Each path below is one point turned by a fixed rotation once a step. After each direction that follows a path, write how fast that rotation turns it, in degrees each step (0 if it stays still).
Each turn is a multiple of 5 degrees from 10 to 175, or 0.
Each row of a path follows its step; steps can be skipped.
Path 1:
step 0: [  4  11  37  17  26  -2 -11 -15  26  27 -14  26  23   9 -20   2  -8   5
  15  29  13 -51 -24 -44  -3]
step 1: [-29  17  34 -16  -7 -13  -3  19  12 -33 -22  47  41   8  25  20 -21   2
  20  19 -22   0  12 -26  19]
step 2: [-24   4  34   8   1 -46 -17 -22  -8  20   2   3  -6   1  10  41 -31 -31
  18 -34 -17 -31  11  -6  18]
step 3: [  9   5  20  -3 -38 -33 -20  18 -14  16 -63  20  -6 -14 -14  30 -15 -33
 -19  12  17   4 -12   3   8]
step 4: [ 10   9  30 -39  14 -10 -29 -32  -1  15 -31  59 -27 -13   9 -24  -8   6
  -5 -20  12 -18 -34   6   0]
step 5: [-16  -4  21 -44  28   0   5  -1   1 -14 -31   8  11  -8 -32 -15 -10 -39
   3  15   7 -34 -15 -61   1]
step 6: [ 39  21  45   1  18  16  16  -4  35   3  -9  29  12  -4  12  36 -28 -10
  30  14 -30 -23  -6 -24  13]
step 7: [-32   9  44  13  -6 -29 -27  17  10 -10   0  33  43  23   9  33 -23 -20
  -7 -21   4 -11 -21 -16 -20]
step 8: [-20 -10  19  -6 -10 -18  -9 -14 -39  34 -33  50  -2   8  26  32  -4 -41
  11   8 -11 -15  15   7  33]
step 9: [ 14  12   7 -19   1 -46 -37   3   3   9 -53  17  -5 -10 -31   7 -20   7
   0 -15  27 -46   4   0  23]
Speeds:
[  9  -7  -7  -5  -8   0  13  -1  -3  -9   7   1  -1  -9 -16   6  -3 -12
   6  -7  -2 -22  18   6   3]
110
[  5   4   2  -1   6  10  -7   3  -2   5  -5   9  -6   2 -25 -24  10   9
  -2   0  -3  -3   2 -10  12]
70
[ -2 -19  -6  -4   0  -4  -5  -6 -11   1   5  15  11  -7   9  -9   4  10
  -3  20  10 -13  -1   2  -3]
90
[ 11   1   7 -15  -2  -3  -2  -3  -9  -4   1  -9 -18 -25  -1  -8  -7  -3
  -8   2  -1   7  -8  -3 -12]
55
[  1  -8 -12 -19  -1  -7   6 -12  14   3 -14  -3  -9   9  -5   2  10   0
  -5  -2  10  -1 -15  12   7]
65
[  1  15   1  -3  -7   0   3   8  10 -15  -1  20   2  -4  -3   0  -4  21
   0  -6   2   0  -3  17 -11]
125
[-15   5  -1   4 -15   7  22   9 -13  -6 -12   3  -5   1  -6   4   6  -6
  -5  18  -1   3  -8  -6  -2]
155
